In the data rows, 128 means zero.
How far apart are the two rows of each pair, measured in a hidden way? 0 means very close, and 30 very far. Two or three weighted sums of its numbers give each row a place; it is the straight-line distance between the places.
[177 156 168 158 153  92 152 134 142  92 136 161 193 111]
[170 164 109  94 136 108 128 127 130 164 145  99 160  79] -> 8
[135 188  90 152 142 125 112 136 152 177 146 107 117 169]
[101  78 138  87 114 119 141 116 139 125 139 140 146 116] -> 8
[108 180 101  90 106 131  98 177 129 178 133 123 178 144]
[130 154 125 146 123 124 125 170 122 132 173 120  66 176] -> 9
[135 155 109 126 132 101 163 107 159 144 112 114  97 174]
[122 131  93 140 108  97 150  94 121 139  88 128 120 139] -> 4
[ 87 111 114  96  98  70 149 142 141 138 170 114 121 103]
[128 101 185 111 102 157 135 116 144  68 136 126 117  91] -> 3
[ 58 209 146 205 146 114 120 131 147 117 143 143 141 236]
[ 93  79 192  96 135 117 115 131 146 108 150 136 129 146] -> 11
[127 118 104  99 139 152  71 139 174 161  73 120 135 155]
[116 188  95 149 154 152 113 111 171 157 131 117 105 125] -> 7
[148 146  94 153 145 125 149 131 131 163 153 157 112 186]
[137 158 119 127 126  88  79 144 142 190 160 110 158 177] -> 13
[124 150 128 116 153 206 121 141 120 104  86 191 107 112]
[152 150  67  90  88 136 144 151 117 113  76 124 119  88] -> 5
[141 158  96 111 101 174 136  89  80 140  94 163  79  59]
[122 154 138 108 141  92 147 133 103 152 139 118 124  96] -> 5
[ 85 125 122 104  76 125 123  98 157  79 139 143 147 140]
[150 145 182 103 132 104 143 137 119 164 105 105 160  91] -> 22
[171  96 138 119  97 103 113 156 118 111 116 173 186  73]
[ 97 181 142 149 107 100 110 122 125 169 181 117 164 193] -> 6
[143 116 138  99 132 131 138 147 153 122 133 109 123 135]
[125 139 191 158 162 115 106 114 142 169 171 158 128 200] -> 11
[152 131 181 194  68 136  61  66 162 104 133 146 112 120]
[128 135  90 148 193 112 107 123  89  90 109 168 163 134] -> 14
[166 157  37 163 128 110 159 155 100 162 121 120 173  81]
[178  86 140 118  55 149 105 123 158  96 143  30 102 110] -> 15
[122  79 141  74  41 153  87 147 189 125 135  96 122 180]
[ 97 136 175 133 140 102 135 133 122  80 158 188 184 137] -> 11
[175  73 142 118  64 215 129 100 170  81 106  31 112 107]
[107 102 148 118  78 180 100 151 145 166 115  97  94 163] -> 5
[ 96 119 154 116 116 115 110 139 152  91 125  86 141 114]
[120 117 159 114 144 128 152 109 108 100 138 154 172  83] -> 10
[175 107 133 117 154 137 159 149 131 156  68 107 173 100]
[ 79  64 184  82 115 119 104 165 199  85 156 160 143 137] -> 22
[ 90 200  89 198 110 104 141 116 201 148 175  96 125  70]
[104 144 110 171 148 111  86 154 119 120 125 129  63 162] -> 16
[105 140 162 122 147 125 163 119 126 110  90 174 138 159]
[ 99 119 119 127 135  86 164 139  97 159 203 112 126 116] -> 12
[ 77 159 115 203 136  76 165 101 182 160 160 126 141 136]
[130 164 176 134 151  89 140  99  87 130 172 132 154 124] -> 16
[123  91 124  99  80 111 175 135 139  87 140  98 139 112]
[115 141 148 116 139  90 206 108 155 108 125 158 156 120] -> 3
[140 111 129 142 150 177 148 136 135 164  69 148 110 115]
[170  97 126 134 140 148 161 143 152 147  76 159 155 112] -> 8
[110 148  84 165 150  70 111 134 143 161 138 142  99 114]
[109 158 116 175 135 104 138  91 173 175 120 115 144 155] -> 13
[ 91 117  85 141 133 137 132 107 162 177  71 196 121 117]
[120 120 116 124 136  76 144 130 120 151 110 131 169  83] -> 6
[176 107 105 170  96 144 111 170 141 177 105  78  61 113]
[100 137  99 112 128 172 108 112 104 144 104 129  70  53] -> 24
[138 109 163 111 146 112 133 151 120  47 125 137 101 119]
[131 212 122 150 170 109 118  88 129 127 136 147 169 125] -> 4
[135  88 158  86 123 102 169 142 109 150 135 138 142 111]
[124 137 158 104 148 199 109  97 100 121 123 165  56 119] -> 16
[133  96  81  58 123 111 175 135 150 124  63 110 122 126]
[110 119 164 133 152 126  93 101 167  93  82 142 108 104] -> 10
[101  71 125  83  79 116  69 180 127 161 152 111 136 158]
[175 153 154 104 145  83 129 140 102 133 160 126 180 163] -> 2
[125  97  77 135 148 163 114 138 134 168 115 137  71 159]
[108 125 136  91 146 146 147 147 116  67 120 134 141 107] -> 18
[121 113 124 134 133 161 105 130 137 109  85 156 115  94]
[133 101 102 141 147 143 158 132 137 141  79 133 140 128] -> 15
[ 88 116 105 104 134  96 182 147 101 137  82 108 117 106]
[136 135  86 105 116 142 148 131 114 122 103 144 120 122] -> 12
[109 136  90 208 113 119 121 139 109 132 111 169 134  85]
[ 85  63 169  67 113 145 101 128  97 170 140 124 141 125] -> 11
[109 176  84 141 123  71 185 159 112  94 136 147 201 111]
[131 127 150 123 116 155 124  63 155 104 123 120  57 124] -> 13
[129  76  93 117 107 154 124 137 133 172  97 148 103 170]
[ 95 153 110  98 134 105  99 133 116 100 180 132  98 135] -> 26
[ 74 132 154 137 114 110 128  92 122 136 193 142 109 106]
[143 143  71 126 132  89 103 167 123 155 185  92 180 137] -> 2
[ 68 154 143 159 185  71 158 129 106  77 121 149 187 160]
[120 132 143  69 121 139 107 144 142 137  93 132 136 106] -> 8
[109 138 174  89 176 128 154 142 102 134 140 157 146 117]
[ 94 103 148  71 103 116 111 208 113 153 177 115 165 147] -> 6
[135  89 123 173 118 138  81 141 107 133 149 134  90 167]
[160 163 180 141 165  98 141 133 131 138 105 135 179 150] -> 10
[138  62 150  81 111  65 106 170 122 140 118 111 156 148]
[180  89 116 121  49 179 114  97 181 125 119  42 162  82] -> 13
[143  94  99 115  98 196  81  97 128 119  98 149 107 143]
[122 135 163 117 148 100 141 122 111 133 136 116 153 149] -> 12
[117 146 144 125 148  64 114 133 121 134 142 110 133 114]
[132 119 199 148 119 149 141 118 165 142 159 120  92 138] -> 24
[105 149 126 165 112  39 111 158 169 120 208 141 187 138]
[162  72 131  80  98 150 146 167  87 177  90 144 184  86] -> 13
[127 105 169 143 144 114  88 144  86 160 172 147 102 156]
[137 111  77 106 129 101 132 163 119 145 132 106 147 131] -> 4
[138  69 175 101 141 119 119 150 113 153 157 111 153 113]
[172 163  91 103 152  89 124 145  91 171 133 117 155 111] -> 12
[133 128  91 182 104 136 117 113 147 163 110 155 106 105]
[143 149  89  94 131 172 149 144 143 111 126 101 146  67] -> 13
[149 130 109 197  58  94  68 131 185 151 139  35 161  83]
[112 141 139 121 115  76 137 108 150  93 190 104 118 106] -> 15
[ 91 184 119 192  86  65 133 109 210 146 162  74 173 157]
[157  92  87 165 106 176 104 117  94 204  62 109 130 122] -> 9
[126  75  98 125 135  99 135 163 163  93 190 142 112 151]
[101 117  79  82 149 143 168 147 152 139  66 124 145  88] -> 23
[108 161  89 135 183 103 125 135 103  57 130 139 117  93]
[184  90 141 122  60 126 106  61 129 133 100  34 130  71] -> 21
[114 149 141 103 110 113 194 114 105 155  88 107 182  91]
[ 98  76 145 114 110 113  93 140  95 126 128 134 116 128] -> 14
[ 96  70 161 124 112  94  97 145 164 118 150 132 131 124]
[159 162  95 137  79 157 115 119 110 184 132 104 120 134] -> 9
[140 140  98 218  73 121  91  75 163 192 145  66 109  91]
[111 119 145 126 129 224 103 131 109 118  88 157  79 124] -> 18
[115 189 179 120 128 123 119  79 161 120 152 116 133 173]
[115 140 192  91 202 124 168  98 140  83 105 187 121 144] -> 6
[117  75 157 124 129  39 139 139 150 193 172 120 131 107]
[149 183 121 121 137 120 198 124 159 115 138  97 113 151] -> 8
[118 138 153 126 154 105 168 125 120 110 143 158 200 102]
[ 99 144 130 165 139 115  97 175 164  89 142 158  83 120] -> 13
[114 122 103  74 132 119 114 176 142 180 128 118 176 137]
[ 95 173 112 164 125 150 124 151 115 177 146 130 129 207] -> 12
[130  99 138  93 133 150 141 128 145 169  91 172 175 104]
[103 138 125  99 137 113 114 120 117 135 185 107 144 146] -> 12
[114  87 104 110 117  94 107 145 116 135 149 105  88 178]
[158  76 184  92  67 127 108  97 151 123  77  49 105  87] -> 9
[105 120 133 147 184 153 103  94  75 118 123 129  82 115]
[144 145 126 130 114  94 141 133 112 178 175 112 140 132] -> 22
[125 106  68  96 100 120 158 168 156 171 119 138 133  79]
[ 67  90 207  93 152 116 127 117 162  88 149 147 196 160] -> 10
[122  78 168 100 106 133 110 140 140 146 184 146 113 130]
[134 180 136 108 139 106 104 126 130 114 170 140 123 115] -> 21
[173 103 114 162 104 141 162 140 128 156 105 120  85 170]
[126  83 111  88 144 126 115 142  83 116 150 111 112 121] -> 25
[149 157  52 184  99 126  72 128 137 206  74  82 130 115]
[138  77 154 109 113 206  92 117 113 127  97 137 112 150] -> 11
[147 132 164  92 112 101 127 154 123 154 141 142 179 115]
[130  74 166 100 155 109 112 109 112 103 177 147 109 159] -> 13
[115 111 132 147 139 111 132 100 135 112  97 162  86 144]
[ 95  88 157 129 145 153  92 138 144 165 144 141  79 176] -> 10
[123 152 114 160 143 147  87 138 169 129 154 118 142 186]
[132 129 105 120 135 126 177 124 114 165  83 158 141 142] -> 7
[154  93 109 111  93 126 145 161 111  98 103 167 161 113]
[102 202 145 120  93  92 111 145 135 177 190  98 163 187] -> 2
[ 97 116 100 130 125 139 156 151 130 134  93 159 121 200]
[102 164 144 152  85  88 121 163 157 110 128 130 186 150] -> 8
[164 127 120 136 176 172 128 144  78 109 106 166 104 106]
[130 150  72 101 170 135 126 155  98 128 101 142 144 108] -> 9
[149  96 167  87 153 127 117 135 127 140 139 162 141 132]
[111 137 180 152 159 107 145 132 118 116 148 118 184 118] -> 15
[129 117  98 138 147 172 165 151 130 110  86 168 111 133]
[172 140 107 154 152 148 135 163 140 142  59 145 120 153] -> 3
[137 132 140 152 138 108 118 118 111 145 162 128 112 175]
[176 155 125 163 125 159 158 143 179 152  92 108  89 167] -> 12
[117 160  96 121 103  73 163 148 137 132 134  84 145 151]
[ 98 166 115  80  94 138 123 179 168  95 161 104 172 195] -> 8
[116 150 120 182 184 102 133 100 138 149  64 123 158 124]
[171  90 147 115 139 146 167 137 116 120  83 184 140 127] -> 16
[127 134 141 102 124 119 173 123 139 169 136 106 161  78]
[161  82 138 109 152 109 132 169 146 152 116 130 163 125] -> 4
[113  92 116 118 117 121 129 127 138 128 136  90 125  84]
[142 111 137  80 117 180 120 160 110 177  87 153 188 114] -> 7
[ 99 154 100 113 150 160 112 142  54 105  91 140 112 116]
[153 109 140  97 109 116 159 137 106 171 110 116 212  60] -> 27
[119 123 109 105  89 208  94 154 125 217 105 121 108 140]
[122 130 175 166 121 152 119 117 126 115 144 111 114 138] -> 3
[ 79 118 124  64  84 125 101 158 105 157 132 105 202 166]
[110 101 120 116 111 130 107 103 133 113 131 163 103 147] -> 9
[126 108  87 123 100 148 127 125  94  90  96 121  92 134]
[163  98  87 120 148 173 147 115 109 177 120 153 137 111] -> 23
[127 126 144 125 165 182 161 104 129 111  88 149  94 162]
[ 93 103 153 115 162 134 102 131 159  51 142 165  61 118] -> 20
[114 159 122 145 140 105 148 164 129 202 131 124  81 173]
[163 100 119  99  82 109 146 110 171 121 102  45 129  68] -> 14
[170  92 117 172 160 116 152 108  77 109 135 152 133 154]
[126 141 140 108 134  96 142  95  86 137 154 135 133 133] -> 15
[180 173  43 142 156 106  99 172  89 187  76  96 143  81]
[102  87 120 110  98 109 101 149 138 147 182 108 101 122] -> 22
[140 110  94 129 126 147 130 133  47  92  89 139 128 102]
[ 83 134 106  94 113 113 116 102 110 104 186 108 164 113] -> 13
[126 163  91 104  96 110 142 172 124 161 130 123 227 134]
[ 94 133  96 140 128 196  92 119 122  79 128 137  77 102] -> 18
[126 147 131  97 158 176  78 132  90 133  90 186 173 105]
[119 149 112 131 142 170 108  81 129 114 107 146 128  76] -> 4
[ 90 160 120 167  85 188 115  84 170 191 142  81  86  98]
[151  67 160 130  55 146 140 116 165 137 134  38 113 117] -> 9
[ 74  93 146 113 141 138 100 132 133  80 139 128 109 107]
[157 144  85 158  71 129  89 111 170 166 125  76 112  81] -> 14
[143 137 103 141  94 130 129  72 133 169 104  79  65  72]
[ 84 130 105 109 125  31 204 145 126  77 168 115 177 113] -> 4
[114 159 114 160 138  94 153 150 131 146 160 147 205  82]
[147  71 130 133  78 150  87 124 131 130 117 120 116 173] -> 16
[ 99 113 155 127 158  64 116 122 133 129 195 153 133 145]
[167 169 159 170 141 208  75  82 123 130 115 160 121 135] -> 8
[118 135 228 130 135 116  89 161 128 102 200 162 146 186]
[146 134  97 125 122 133 164 149  90 125 103 165 123 101] -> 8
[174  78 136 125  26 161  97  87 145 127 128  31 109  99]
[154 125 151 114 144  78 148 151  82 152 180 125 143 193] -> 5
[166 173 121 136 162 112 151 151 102 107  80 144  94 117]
[141 110  85 154 134 114  94 126 144 129 153 141 124 187] -> 26
